128 stands for zero in the data rows.
Two rows play each game, the first against the second. How much does the first row win by? 20 is about a draw, 40 a big win and 0 a big loss. Wins can go round in a circle: one row can beat a second, the second a third and the third the first. Each row has two weighted sums of its numbers, A and B, taken from their middle values. A row wins by its A times the other's B, less its B times the other's A.
[197  64 133 108 106 171 134 117 176  75 165 165 219  96 144  93]
[ 59 192 139 162 187  85  93 107 107 133 128  85 123 171 107 130] -> 9
[ 43 198 123 164 197  69 107 107 107 144 139  91 128 149 117 133]
[101 160 176 125 160 107  82 101  85 176 123 101  96 149 117 146] -> 24
[144 123 107 159 144 133 133 144 149 123 107 149  96 117  85 146]
[117 139 160  76 112 176 116  85 117 112 112 101 123 149 176  82] -> 15
[149 123 101 140 160 139 138 149 149 123 112 165 107 101  91 154]
[ 64 187 123 163 176  80  93 107 112 123 133 101 123 128 117 147] -> 17
[107 155 181 133 149 117  81 112  85 171 101 107 117 181 133 151]
[149 117 101 142 139 128 139 155 149 128 117 160 123 112  96 149] -> 23
[176  90 133 158 165 117 107 133 144 133 171 155 197  85  85 156]
[123 133 107  73  80 144 189 139 155  96 117 128 133 160 187  80] -> 14
[112 139 155  52 101 160 117 101 112 123 101 117 155 149 192  83]
[112 133 165  73 106 160 117  96 123 117 107 107 107 165 182  80] -> 18
[107 149 176 136 155 101  87 107  85 171 123 107  91 155 117 142]
[101 149 181 138 160 117  86 112  96 171 117 101 117 128 123 142] -> 19
[160 117  96  83  85 208 178 133 181  80 101 181 133 101 166  83]
[107 149 165 132 155 117  83 101 101 182 117 107  96 165 133 153] -> 25
[149 101 107 138 139 139 141 144 144 112 117 165 139  91 101 147]
[160  96  96  79  85 176 167 133 181  59 101 171 128 107 166  80] -> 18
[176  96  96  76  69 176 169 139 181  64 112 176 128 117 182  87]
[144 117 101 135 139 123 143 155 160 123 101 171 128 117  96 149] -> 32
[107 160 176 136 155 160  89  85  85 171 117  96  96 165 128 151]
[187  48 123 104 101 176 139 123 171  75 149 155 208 128 139  80] -> 17
[112 133 165  75 112 203 118  85 123 112 107 112 123 144 176  79]
[149  80  96 142 133 139 139 144 149 123 112 165 112 107 101 145] -> 14
[155 107 107 136 144 133 138 149 155 128 112 165 128  75  96 152]
[ 91 187 117 103 112 139 129  85 149  91 123 101 160 144 176  72] -> 15
[ 59 182 123 157 171  80  83 107 112 144 123  91 117 160 117 136]
[149 107 112 135 139 128 142 123 149 123 107 165 117  80  96 149] -> 22
[107 155 176 131 149 128  80 101  80 171 107 101 107 155 123 150]
[155 139 101 139 133 117 133 155 149 107 107 160 101 112  96 150] -> 29
[192  58 123 107 101 171 140 123 176  80 155 160 213  64 139  89]
[155 117 101 134 149 133 139 144 149 117  85 176  91 112  85 161] -> 17
[123 128  80 176 106  80 155 187 117 144 198 101 133 123 117 155]
[ 75 166 117 103 117 117 125  80 160  85 123 101 176 187 176  67] -> 5
[128 123 107 169 112  80 148 192 112 149 203 101 181 112 117 149]
[112 144 181 133 160 117  86 101  85 171 117 101 112 160 112 150] -> 18
[160  80 128 169 155 123 104 149 128 144 176 160 197  80  91 145]
[144 112 101 132 149 133 145 144 149 117 107 165 112 112 101 151] -> 16
[101 117 165 132 160 107 101 101  85 171 107 101 101 165 133 151]
[149 123 107 132 144 133 145 144 144 117 117 160 107 133 101 150] -> 12
[107 155 171 140 155 123  72  91  74 166 117 101 107 149 123 147]
[117 144 171  73 101 155 123  80 117 117 123 107 123 155 176  80] -> 23
[171  64 133 167 144 117 108 133 144 139 155 149 203  85  85 154]
[107 139 165  72 106 165 119  85 117 117 107 101 117 187 182  76] -> 23
[ 96 139 112 138 128 107 170 155 123 160 128 123 107 160 128 152]
[101 155 171 131 160 101  87  85  91 176 112  96 101 165 123 153] -> 20
[107 155 181 128 149 117  85 101  85 160 117  96 107 160 123 154]
[171  69 133 183 176 117 105 139 144 128 160 149 181  91  91 151] -> 21
[165 101  91  76 112 176 195 139 171  64 107 176 123  80 149  79]
[160 101  96  81  90 176 169 133 187  64  96 171 123  85 166  78] -> 23
[112  90  96 171 106  85 151 181 107 144 198 101 155  96 112 157]
[165  96 101  84  90 176 177 123 187  69 117 176  96  85 155  75] -> 19
[128 133 101 168 106  85 151 181 112 149 187 107 144 117 133 140]
[149 112  91 114  69 128 192 165 149  96 187 112 149 107 176  84] -> 22
[155 123  96 143 133 128 146 165 139 117 107 165 117 107 117 149]
[107 133 176 134 149 123  90  91  85 171 107  96 112 176 117 142] -> 18
[101 155 176 133 149 107  79  96  85 171 112  91 107 165 123 141]
[149 117 101 137 123 139 139 144 155 117 107 176 107 149  91 146] -> 25
[ 80 187 128 164 171  75  92 107 107 133 123  91 144 139 117 138]
[123 117  96 172 106  80 148 181 112 160 203 101 139 123 133 149] -> 16
[155 112 101 130 133 133 140 144 160 117 101 165 117 112  96 136]
[133 123  91 167 101  69 148 176 117 144 192  96 139 123 123 152] -> 21
[107 155 176 131 144 123  83  96  91 155 117 107  96 139 123 149]
[117 144  85 171 112  75 154 192 107 139 187 101 149 107 117 148] -> 18
[165 112 107 128 144 128 143 144 144 117 107 165 133 123  96 158]
[107 139 171  75 101 165 119  85 123 123 107 107 117 187 182  84] -> 19
[123 144  96 186 106  80 161 187 107 144 182 101 128 107 117 145]
[155 133 107 142 133 139 147 149 155 117 107 176 117 101  96 153] -> 23
[149 112 101 140 133 144 141 155 155 117 107 165 112  85  96 151]
[112 139 176  77 106 171 118  80 117 117 133 107 123 144 182  91] -> 20
[123 123  96 166  69  69 155 181 112 155 203 107 133 117 123 151]
[171  53 123 107 112 181 144 133 176  75 149 160 203  80 144  85] -> 22
[165 123 112 137 139 139 139 149 165 123 112 171 112  91 107 149]
[112 123 165  81 101 187 122  85 112 117 107 107 112 128 192  84] -> 23
[ 59 192 117 156 171  64 104 101 112 133 133  85 128 133 123 135]
[101 160 171 132 181 123  91  91  80 176 123  96  91 149 123 149] -> 23
[107 155 176 134 155 112  91  96  85 182 117  96  91 176 128 140]
[101 133 171  77  96 176 120  75 123 123 101 107 107 171 182  82] -> 20
[128 133 101 173 112  69 154 181 112 133 208 101 128 101 117 155]
[171  80 128 167 149 112 103 133 149 139 155 155 181  80  85 151] -> 6
[107 171 176 131 160 112  88  96  91 166 112 101 101 155 123 150]
[117 133 101 180 106  96 158 181 117 144 187 101 144 117 117 150] -> 24
[117 144 171  71  96 165 106  96 117 112 123 107 112 176 182  80]
[123 139 165  68 106 165 122  85 123 123 101 107 101 155 187  89] -> 12
[101 144 176 132 149  91  94  96  91 171 112  96 112 192 139 140]
[160 112 107 131 133 133 146 149 149 117 107 155 112 133  91 153] -> 18
[128 112  91 114  48 123 182 171 149 101 176 112 155 107 182  82]
[155 128 107 134 139 139 142 155 149 112  96 165  85 123 101 146] -> 32
[171 107 139 170 165 117 113 133 139 128 160 149 187  96  85 151]
[123 139 176  68 101 160 112  96 123 123 101 117 123 149 182  88] -> 8
[144 117  96 142 149 139 147 149 133 117 112 171 101 101 101 148]
[171  74 133 171 165 107 107 144 139 133 160 149 192  75  91 138] -> 19
[171  48 123 106 106 165 148 123 165  80 149 160 203  85 139  92]
[123 139 149  72 101 165 111  91 112 112 112 107  91 160 187  81] -> 34
[101 149 181 126 155 117  84 101  69 171 112  91 117 144 133 149]
[149 117 101 132 155 128 140 149 160 117 101 165 112  80  91 151] -> 19
[ 96 155 176 134 165 117  86 101  74 171 107 107  69 144 128 151]
[101 155 176 126 155 123  69 101  85 166 107 107 101 133 123 156] -> 22
[107 139 171 136 149 123  85 107 101 171 107  96 107 149 123 153]
[117 155 171 136 160 101  79 101  80 171  91 101 112 155 123 152] -> 31
[101 149 171 132 144 117  87  96  85 176 117 101  96 171 112 151]
[133 128  85 109  48 149 175 165 144 101 182 112 149 107 182  85] -> 26
[149 107 101 145 139 123 139 144 139 123 107 160 112 107 107 145]
[139 123  85 114  53 123 182 155 149  91 182 128 160 144 182  70] -> 22
[112 133 171  65 123 165 117  80 123 107 107 107  96 160 182  86]
[107 155 171  75 106 165 116  80 117 117 107 112 149 155 176  89] -> 28
[ 75 182 123 101 128 128 128  85 144  96 123  96 139 144 182  72]
[144 117  96 172 112  69 157 197 117 139 187 107 144 117 128 146] -> 14
[107 139 176 129 149 112  90  96  85 171  91 101  85 171 123 155]
[ 91 155 176 134 128 112  81  91  85 171 117 101 101 165 128 150] -> 20
[133 101  91 113  53 128 183 165 149  91 203 112 139 117 171  86]
[117 133 165  76  90 171 118  80 123 117 101 107 133 144 187  89] -> 29
[176  74 133 184 149 101  99 133 133 139 155 155 192  75  80 163]
[176 101 101 138 133 133 144 149 139 133 112 181 117 117  91 147] -> 13
[171  90 133 164 160 128 107 155 139 133 160 155 203  64  80 146]
[117 133  91 162 106  75 156 187 117 144 171 112 155 149 101 146] -> 19
[101 166 181 127 155 117  89  96  85 166 112 101 107 181 117 144]
[123 139 101 177 112  69 154 187 112 139 187 112 144 107 123 150] -> 20
[181  48 128 103 133 171 146 128 176  80 155 155 203  91 139  82]
[117 133 176  76 106 171 122  80 128 112  96 112 107 139 182  84] -> 26
[155 117 128 145 139 123 133 149 139 112 101 165 123 101  91 149]
[165 117  91  78  80 181 168 139 181  64 101 176 117 117 160  84] -> 8
[171  80 144 161 155 128  93 128 133 149 160 155 197  85  91 152]
[123 117  91 114  64 107 177 171 149  96 187 112 155 117 166  82] -> 31
[139 123  91 120  42 128 178 160 149  91 187 112 149 117 182  82]
[ 53 203 123 163 203  75  97  96 107 128 128  91 117 144 123 138] -> 23
[107 160 181 130 155 112  92 112  91 166 107  96  96 176 117 154]
[160  96  91  79  80 187 169 123 187  64  96 171 123  85 155  78] -> 17
[160  85  91  80  69 181 166 149 187  64 107 165 117 107 144  84]
[ 75 171 107 107 128 112 136  91 149  91 117 101 144 144 176  68] -> 27
[160  80 123 164 171 123 106 133 139 133 144 155 192  75  85 151]
[ 64 198 123 167 176  75  98 101 101 139 133  85 128 133 117 138] -> 15
[181  53 117  94 106 176 145 139 176  80 155 160 208  58 144  80]
[133 112  91 115  37 128 198 171 155  91 198 117 155 123 171  82] -> 13
[ 75 198 123 155 165  85  94  91 112 139 133  85 117 139 123 134]
[117 139 160  79 101 176 111  85 128 107 123 107 107 187 182  85] -> 19
[101 160 171 139 155 112  87  96  85 166 112  96 101 192 123 146]
[139 128 101 179 101  75 143 176 112 144 198 107 144 112 117 167] -> 24
[ 96 144 155  69 106 176 104  85 123 117 107 112 117 144 182  87]
[117 139 155  74  96 165 119  80 123 117 101 101 133 139 187  78] -> 25
[149 107 101 137 139 133 131 155 144 117 107 171 112 117 101 149]
[123 133  96 176 101  80 153 181 112 144 176 117 176 117 123 150] -> 21
[123 128 112  72  80 160 181 139 160 107  96 139 112 155 182  90]
[165  80 128 172 165 128 105 144 133 123 160 149 203  58  91 147] -> 18
[107 160 123 130 139  96 163 165 123 171 128 128 101 197 133 145]
[123 139  91 165 106  69 157 187 112 144 192 112 123 128 123 148] -> 29
[112 112 176  72  96 181 122  80 112 117 107 107 112 155 187  96]
[165 107 107  76 106 181 172 139 187  64  91 176 155 123 160  89] -> 29
[128 149 107  78  64 149 193 149 160  96 117 128  80 123 176  81]
[155 107  96 129 155 112 139 149 144 133  80 165 112 128  91 153] -> 20
[101 144 176 126 149 133  86 107  80 176 117  96  80 160 123 151]
[171  80 128 166 160 123  98 139 139 139 155 133 192  58  85 153] -> 12
[ 75 171 117 106 101 112 130  91 149  80 128  96 123 128 187  66]
[107 176 171 138 155 117  85 112  85 166 117  91 112 149 133 152] -> 14
[165 123  91 131 139 128 157 155 149 117 123 165 123 101  85 146]
[123 123  96 171 101  80 152 181 107 149 198 101 139 123 128 160] -> 24
[171  90 101  87  69 155 196 133 187  69  85 176 128  85 171  75]
[117 139 165  79 101 181 112  85 117 117 117 107 117 160 187  77] -> 8
[149 112 101 135 133 155 130 149 155 112 112 165 112 112 101 149]
[ 64 171 139 160 187  69  87 101 101 144 133  96 128 171 112 131] -> 19
[123 133 101 172  96  75 150 181 107 149 187 101 155 117 128 151]
[155  96  85  80  90 181 169 139 181  64 107 171 128  96 149  78] -> 28
[ 69 171 112  86 128 123 120  80 139  91 123  96 133 144 176  70]
[107 149 171 130 160 117  86  96  80 155 107  85 101 155 123 150] -> 14
[176  69 139 171 160 117 105 139 133 144 165 144 240  91  75 150]
[187  80 128 174 149 117  98 144 133 133 165 149 197  91  96 152] -> 22
[ 96 149 181 135 160 123  81  91  74 166 112 101 112 149 133 154]
[101 155 171 128 171 117  88 101  96 166 107 101 107 165 128 159] -> 17
[123 133  91 172  96  75 153 176 112 144 187 107 149 117  85 158]
[ 75 155 112 100 139 123 129  85 149  91 123  96 139 133 187  73] -> 23
[144 101 107 136 123 139 141 149 149 123 112 165 117 107  96 141]
[171  80 133 172 149 133 108 139 144 133 165 155 187  91  85 148] -> 24
[160  85 101  80  85 176 174 128 192  69 112 176 128  96 155  81]
[128 128  91 167 112  91 160 181 117 139 198 112 155 123 123 148] -> 24
[155 117 107 135 139 133 138 144 155 123 112 165 123 107  91 159]
[112 171 123 125 123 101 160 165 128 171 123 123 123 139 128 144] -> 22
[117 107 160  75 101 171 124  70 117 123 107 101  91 149 182  77]
[123 128  96 173 106  85 157 181 112 133 192 101 155 117 123 159] -> 9
[160  69 123 112 101 133 130 107 176  75 160 155 213  64 144  78]
[128 133 101 155 106  80 162 160 107 144 182 107 133 128 123 159] -> 26
[ 85 166 117 106 117 101 130  80 139  85 133  85 155 123 171  69]
[ 80 198 128 155 176  64  99 101 117 144 144  85 139 144 117 137] -> 32
[149 139 117 139 171 133 141 149 155 117 107 165 107 107  85 165]
[ 64 187 128 170 171  85  90 101 112 144 139  96 149 187 117 138] -> 18
[ 75 187 112 169 165  80  94 107 107 144 139  85 128 155 117 142]
[171 112 133 167 155 123 110 139 144 128 160 155 229  69  85 155] -> 23
[160  80 133 166 144 123 106 123 139 123 160 149 171  69  91 149]
[165  96 101  78  90 181 172 133 176  59 101 176 128 101 155  84] -> 13
[112 155 176 127 149 123  88  96  80 171 112  91 101 176 128 150]
[133 117  91 114  58 133 190 165 149  91 182 112 155 101 176  83] -> 20
[112 182 181 132 155 123  86  91  80 176 123  96 117 160 117 139]
[107 139 117 128 155  91 160 155 133 160 128 123 123 155 128 164] -> 34
[165  80 128 163 160 123 110 139 133 133 165 155 192  96  80 154]
[155 123 101 129 160 139 139 165 149 128 101 165 107 107 101 151] -> 26
[101 166 176 118 149 123  89  96  85 176 112  96 101 165 117 146]
[ 80 160 117  94 117 128 120  85 139  91 128  96 139 139 176  67] -> 21
[101 155 171 129 165 128  91 107  85 171 112  91 101 160 117 146]
[149  85 133 167 160 123 101 133 139 117 160 155 213  58  85 147] -> 11
[149 112  96 130 149 128 143 155 139 123 117 171 112 107 107 149]
[123 155 176 133 160 117  83 112  80 160 123  96 107 197 128 146] -> 22
[149 123  96 141 117 133 140 149 144 117 107 165 101 101  96 148]
[ 69 171 112 102 123 123 126  91 149  85 112  91 139 139 171  70] -> 14
[101 149 176 131 160 123  86 101  96 171 117  96 101 176 128 152]
[123 144 176  72  96 181 114  70 123 112 107 107 123 155 182  87] -> 18
[155 117 112 138 139 128 143 144 155 123 112 160 112 123  96 147]
[ 21 198 128 171 171  75  92  96 112 139 128  85 128 144 117 139] -> 23
[ 80 176  96 101 128 123 123  85 144  85 128  96 149 155 176  68]
[165 123 107 139 144 139 139 155 149 128 107 165 123 112 101 150] -> 25
[101 166 176 138 149 123  82  96  69 171 117  96 107 165 123 150]
[128 128 101 174 106  75 150 192 117 149 192  91 139 107 128 153] -> 13
[160  90 101  89  74 187 176 139 181  69  80 176 128 112 149  83]
[112 133  96 173 101  80 160 181 112 139 192 107 144 112 117 142] -> 18
[123 112 165  79 106 171 108  80 123 123 117 112 112 176 160  86]
[165  74 128 157 155 123 111 139 144 139 160 155 203  69  96 149] -> 14
[160 101  96  80  80 176 178 123 181  85 101 187 117 112 149  79]
[ 48 166 123 160 171  85  94  96 107 144 133  85 128 133 123 138] -> 28
[155 107 107 125 144 123 141 155 144 117 107 165 112 117  96 152]
[117 133 165  72  90 187 100  80 107 117 107 107 117 165 198  79] -> 14
[155 107  96 139 139 139 132 160 144 117 123 171 112 107  80 151]
[112 128  96 171 112  91 152 176 112 139 192 107 139 133 123 158] -> 20
[112 160 165 136 165 117  83  96  74 171 112  96  96 160 123 148]
[133 160 165 154 160 123 104  96  85 171 112 101 107 144 123 148] -> 21
